In the rows, 128 means zero.
Each row of R is roughly a mix of the hidden directions of one of 3 groups; some rows fit no group.
R:
[[150 119 119 147  96  80 169  83 113  69 102 137]
 [ 83 114  84 111 112 104  97 100 103 168  72 117]
 [ 83 167 114  96 137 180  95 110 165 152  93 147]
 [147  76 166 113 131  55 101 123 134 126  93 107]
 [115 120  89  67 164  94  99 111 134 123  77  99]
 [139 104 114 154 107 179 152 117 176  61 106 120]
 [ 95 191 121 162 187 148 137 154 142  90 132 131]
 [150 129 176 198 145 170 117 128  95 158 152 128]
 [ 98 115 164  99 130 165  79 141 161 182 154 103]
 [105 168 119 142 150 146 125 185 107 191 161 105]
 [ 90 156 137  87 125 115 112 106 168 148 138  54]
 [129 106 194 150  81 131  97  85 101 139 131  92]
 [135 170  74 106 194 109 120 158  98 140 108 119]
 [130  73 175 116  73 130 110  86 163 102 137 135]
 [151 109 180 114 114  98  80  91 128 142  69 111]
 [134 159  81  72 195 129 100 148 129 128 112 114]
 [143 113 118  46 151 156  76 130 150 108 140 112]
 [103 143 116 174 113 184 172 141 111 151 182 115]
 [102 138 166 171 145 167  55  98 115 139 133 131]
 [134  87 152 138  79  52 117  93 108 116 123 129]
 [130 119 134  86 114  82 102  90 192 135  86 146]
 [149 146 162 107 184 148  69 131 113 148  82 149]
 [104 174 101 163 123  69 150 179 113 148 151 134]
 [185 119 102  86 104  89 139 103 165 136 126 178]
 [150  92 141 170  91  83 152  95 100  97 105 165]
 [167 129 189 153 155  86 120 106 173 165 122 143]
 [112 121 136 124 140  48  96 102 107 169  93 104]
 [171 105 192 123 101 101  89  80 128 152 113 129]
 [167 128 114  82 158  74 108 128 159 107  88 166]
 [103 120  78  69 130  62 134 141 115 152 107 123]
 [149 100 115  95 178  95  73 124  95 147  87 145]
 [152  76 140  76 127 101  79  84 129 102 102 130]
 [ 74  95 166 136  86 135 108  99 143 165 116  82]
 [ 85 144 139 193 127 159 168 141 128 139 174  96]
 [130  82 164 163  67 115 132 129 144 108 149 180]
 [129 156  88 140 167 175 150 178  81 109 151 138]
 [163 133 170 121 106 166  79  98  64 124 123 128]
 [108 103 174 130  95 104  61  94 144 121  88 131]
 [111  78 139  83 100  90  85 112 126 119  79 101]
 [ 86 144 156 105  96 134 115 125 171 156 168  67]
 [173  97 188 123 133  75  96 104 141 153 102 130]
 [ 71 136 101 162 105 141 182 132 172 142 165 110]
 [173 122 132  84 146  72 101 112 160 117  87 163]
 [176 111 212 173 101 134 124 125 131 127 132 134]
 [157 122 109 104 134  65 130 102 129 110  69 175]
 [121 184 102 170 122 120 184 156  90 138 152  99]
 [187  81 121 127 124 139 128 119  69  88 119 164]
 [140  78 128 131  83 120 150 124 176  71  87 124]
 [128 107 162 189  65 107 166 106 102 127 139 131]
 [144 160 175  96 131 146  76  79 162 101 103 120]
 [157 126 159 146 137 184 113 100 172  68 110 113]
 [134 120  95  71 131 169  87 144  72 121  95 139]
 [142 111 187 186  80 158 130 125 150 101 145 149]
 [114 178 104  94 176 149 126 130 124 159 123  62]
 [153 151 202 164 109 119  98  76 122 107 134 119]
 [102 168 107  73 155 107 103 129 148 147 134  63]
 [116 186  98 168 118 105 184 156 100 130 151 104]
 [156 117 134  92 175 126  92  98 149 100  72  88]
 [164 117 103  91 144 134 137  85 139  56  89 139]
 [ 87 137  42 104 111 122 165 133 111 154 118 131]
 [ 93  85 123 104  81  55 118 146 145 116 116 146]
 [142 121 169 149  89  65 128  82 156  90 135 112]
 [ 92 120 143 154 106 186 120 136  65 132 147  85]
 [125 108 165 188  61 123 167 116 112 128 152 133]
 [ 78 114  68 111 132  98 165 155 180 120 121 122]
 [124 161 103  77 168 183 109 163 146 137 154  98]
 [ 79 115  42 118 124 114 152 141 105 154 114 127]
 [ 98 118  75 142 128 118 194 160 170 146 159 127]
 [151 165 116 159 174 188 151 128  91 162 153 116]
 [ 82  84 108 136 114  73 165 147 171 129 129  92]
 [156 136 103 164 158 178 161 160 103 113 117 184]
 [190 132 154 118 124  67 121  92 164 116 121 162]
 [ 80 111  58 130 137 101 155 169 102 147 152 138]
 [156 176 120  68 131 106 143 106 101 184 105 115]
 [120 158  78  90 204 152 119 127 136 105 134 105]
 [161 142 159 168 180 195 106 108 126 116 130 106]
 [158 136 200 186 134 169 109 123 123 128 157 136]
 [157 132 177 151 135 166  95 127  51 125 135 114]
 [112 172 107 170 143 185 170 147 124 141 175 138]
 [136 130 128  99  90 148 128  93 187  69  88 124]
 [169 113 109 134 117 127 165  94 117  51 102 157]
 [166 178 121 140 195 121 130 155 120  85 128 163]
 [163  91 131 148 129  83 120 108  51 136 100 139]
 [112 132  99  53 118  67 118 117 131 143  90 121]
 [127 163 138 169 166 198  99 102 101 152 140 119]
 [ 88 130  71  76  91  79 148 133 127 144 113 139]
 [151  96 136 133 123  68 111  96  59 145 104 111]
 [ 97 137 135  87 117  66 101  95 164 133 121  78]
 [107 147 105  85 145 130  78  77 126 143  71 106]
 [171  87 181 125 133 103  66 102 105 113 113 136]
 [118 116 151 189  59 152 154 136 128 132 155 161]
 [159 137  94  66 159 118  95 139 124 105  83 168]
 [166 115 116 175 123 144 175 122  92  86 107 178]
 [132 106  91  63 139  91 113 133 169 137  81 155]
 [ 77 126  46  96 109 103 151 136 117 146 115 133]
 [161 136 169 124  94 164 124  92 179  78 101 125]
 [166 105 131  70 138  94  79 122 115 115  76 146]
 [149 173 125 159 168 194 140 118  95 161 152 119]
 [112 186 123 118 114 141 117 101  84 201 136 139]
 [107 200  91 133 165 133 163 142 122 148 123  81]
 [137 151 117 121 183 210 139 124 113 153 107 102]]
One row of each group comes first, with its name. Which group is each row after those in?
[115 159 129 164  92 150 196 109 166  85 133 124]  K
[130 129 196 171 117 166  77 104 148 103 136 138]  F
[150 125 167 181 194 101 149 164 132 153 142 123]  H

[190 123 186 155 142 133 105 125  67 133 140 127]  H
[116  96 167 118  69  77 113  85 137 125 141  92]  K
[144 159  94 120 208 176 127 119 110 135 127  96]  F
[137 137 122 134 112 188 145 109 183  59 124 128]  F
[106  92 134 165  93  89 178 125 165 150 163  97]  H
[111 179 111 160 136 145 156 180  99 169 164 104]  K
[100 167 117  93 127 114 143  91 189  99 116  79]  K
[160  96 154 102  74  77 107  77 147 123 114 130]  H
[117  89 106 202 164 166 141 159 105 124 150 121]  F
